In the rows, 128 means zero.
Which row each row swaps with, under one turn or mirror
taret: 139 147 128 106 152 117  85 123 119 168 180 112 121 104 103  93 158 137 153 122 120 114 149 127 105
sevi: 134 144 136 109 144 138  77 137 133 115 125 148 131 125 136 126 157 155 139 155 174 181 128 108 139
zedat: 114 139 136 149 147 148 107  92 108 117 164 137 138 124 136 144 109 124 119 121  91 188 165 135 120
gor: 131 110 144  97 165 156 147 125 151 140 117 126 128 112  98 122 161 140 154 109  98 125 152 141 155
paf: 153 126  98 172 138 121 131 106 122 147 150 153 147 111 145 160  91 105 157 163 143  90 127 126 125
Maba: 139 125 134  98 117 152 155 125 116 106 158 141  92 135 147 110 157 147 133 137  80 100 110 111 139
fusut: 101 119 138 131 150 160 150 114 125 121 102 108  95 142 162 116 128 110 134 114  99  94 169 152 140
zub: 145 125 115 170 140 136 139  92 129 156 124 145 143 127 123 143  95 138 155 161 172  90 105 105 119
tudaf: 129 121 142  81 143 157 115 133 136 120 129 107 136 117 105 115 165 149 152  95 112 105 136 168 148
keto: 127 119 117  96 156 149 146 119 109 124 110 101 111 139 150 120 117 110 134 113  84  92 146 172 142
kuf:  88 144 114 157 153 130  62 106 141 122 149 174 132 124 138 116 131 151 111 122 111 104 129 148 100
tolu: 166 124 130 127 129 120 124 105 117 147 161 130 117 197 145 129 166 110 100 121 100 123 125 108 145
pav: 116 132 115 131 101 165 160 146 123 156 108 152 100 153 118 144 140 119 113 123 111 132  90 152 159
mer: 142 112 106 146 110 135  85 125 117 156 140 121 124  58 122 118  97 165 149 155 135 131 107 127 139
buv: 121 123 119 141 157 126  50 110 153 128 113 106 121 127 126 155 158 124 133 134 143  77 111 125 121
met: 124 134 110 155 137 116 127 109 129 153 118 146 158 124 121 143  95 150 161 161 168  97  95 133 121
Ludu: 127 131 110 157 155 143  66 106 182 143 107  96 127 129 126 178 153 136 111 123 127 123 106 137 131
rana: 126 145 105 131 111 163 152 157 129 152  94 149  79 139 126 133 136  99 109 118 137 138  99 136 139
folob: 145 114 115 122 100 126  77 135 133 152 129 113 125  56 123 105 120 162 145 155 131 135 120 129 138
Ratu: 112 142 160 181 141 168 107 106 118 112 154 123 135 124 111 119 142 125 118  96  98 170 154 149 114
delab: 112 108 105 152 113 146 101 112 122 173 179 126 100 140 159 144 108 148 109 140  95 172 158 147 152
nov: 116 131 107 118 130 165 137 108 125 150 113 106 110 108 170 101 117 135 138 128 102  79 166 158 138
bezo: 117 100 119 154 130 136 138 122 138 159 154 123 106 131 155 148 102 154  96 124  84 177 141 131 132
Faro: 111 140 145 156 159 151 122 118 109 130 137 142 143 116 123 128 121 107 128 101  85 179 153 163 132
Fega: 118 155 115 118 119 151 166 160 135 157  98 144 106 132 138 129 115  89 118 126 126 115 109 168 133
vuzef: 131 139 125 152  99 170 149 158 131 121  83 153 109 142 120 139 116  95 114 125 118 133 104 123 153
les: 171 127 141 139 140 109 142 102 100 145 148 132 127 183 137 128 152 110 119 125 115 104 117 110 123
lat: 143 127 123 166 136 141 116  97 150 151 131 141 160 134 108 166 107 123 144 169 153  88  97 134 136
bekiz: 136 134 110 154 146 116 121 118 154 155 162 147 153 147 140 160  90 118 143 156 164  82 128 118 127
nir: 150 132 107 135 138 111 123 122 133 167 125 159 134 150 125 153  95 126 161 168 163  89 121 103 126
pab: 154 154 138 135 122 112  97 118 110  90 102 126 160 123 144  79 127 113 145 121 167 137 135 140 125
Pinop: 132 153 141  95 113 121  87 122 131 148 152 108 130  79  97 106 164 139 136 137 104 127 124 102 113
siz: 117 138 147 124 128 156 146 132 108 125 160 144 133 135 173 102 143 158 111 153  97 125 135  79 129
Gek: 123 126 130 136 104 100 146 148 122 138 161 141 111 140 154 121 146 149 137 140  70 134  91 109 113
vozut: 118 145 144 117 126 108  77 113 135 188 161 129 145  93  87 107 151 129 138 139 104 102 124 124 119
Boduk: 128 131 121 137 109 122  96 144 141 147 126  75 151  58 130 123 123 164 140 132 120 145 122 119 134
kule: 140 113 135 140 111 121 100 111 127 100 126 152 132 125 118 127 126 149 184 161 142 184 124 150 148
Guk: 184 107 132 145 146 121 120  86 114 140 168 125 133 183 136 143 157 111 117 122 122 114 139 107 132
sebop: 111 116 101 125 155 105 112 125 152 156 143 109 101 123 155 142 104 148 101 118 112 186 138 157 136
vasen:  88 134 129 142 147 130  85 104 151 120 166 139 151 154 136 134 123 161 112 105 111 100 129 158 104
Vam: 186 120 119 152 127 115 110  91 118 143 169 130 126 182 136 147 159 113 106 134 114 116 138 100 134
das: 122 143 128 139  78 143 149 149 162 157 101 136  92 122 116 139 145  77 123 124 129 143 114 142 148
tiveg: 132 133 129 141 141 122  96 126 132  84 123 138 125 138 145 158 133 137 180 161 167 168 144 116 128
rul:  99 107 127 146 145 139 135 114 158 168 150 100  96 125 149 145  92 147  98 132 109 180 144 127 131
gukul: 132 112 115 138 111 153  79 141 125 139 137 103 115  56 126 112 108 152 126 157 129 116 110 122 152
sadu: 131 140 124 128  95 172 150 170 152 127 110 129 110 125 125 132 127  89 116 111 133 125 119 146 164
Ganid: 133 104 126 144  96 143  96 105 129 133 149 100 133  68 123 109 124 169 126 148  97  99 112 128 160
tagef: 111 116 125 151 121 133 144 127 141 180 146 116  90 122 138 147 108 146  97 126  93 179 129 133 140
zefur: 153 159 141 140 106 116  96 114 101  95  98 139 136 137 131  91 136 102 139 117 171 138 120 151 123
tek: 152 153 134 133 100 119 105 129 115  91 107 126 128 114 141  80 143  97 123 104 157 128 140 143 113
kom: 118 141 140 128  91 134 143 146 119 119 151 130  95 153 161 125 165 127 135 150  92 109 127  85 125
mapa: 164 157 134 134  99 119 119 135 122 103  95 121 133 118 146  78 136 100 133 117 152 145 154 139 128
tadas: 126 138 136 125 152 115  92 100 161  81 132 147 131 136 136 140 125 151 148 146 158 167 115 137 114
kuru: 114 129 126 145 138 120  60  90 164 120 108 102 138 146 109 151 136 132 113 133 134  93 103 140 117

vuzef pairs with -> nir
Pinop pairs with -> zedat
folob pairs with -> bezo
mer pairs with -> tagef
sebop pairs with -> Ganid
buv pairs with -> fusut

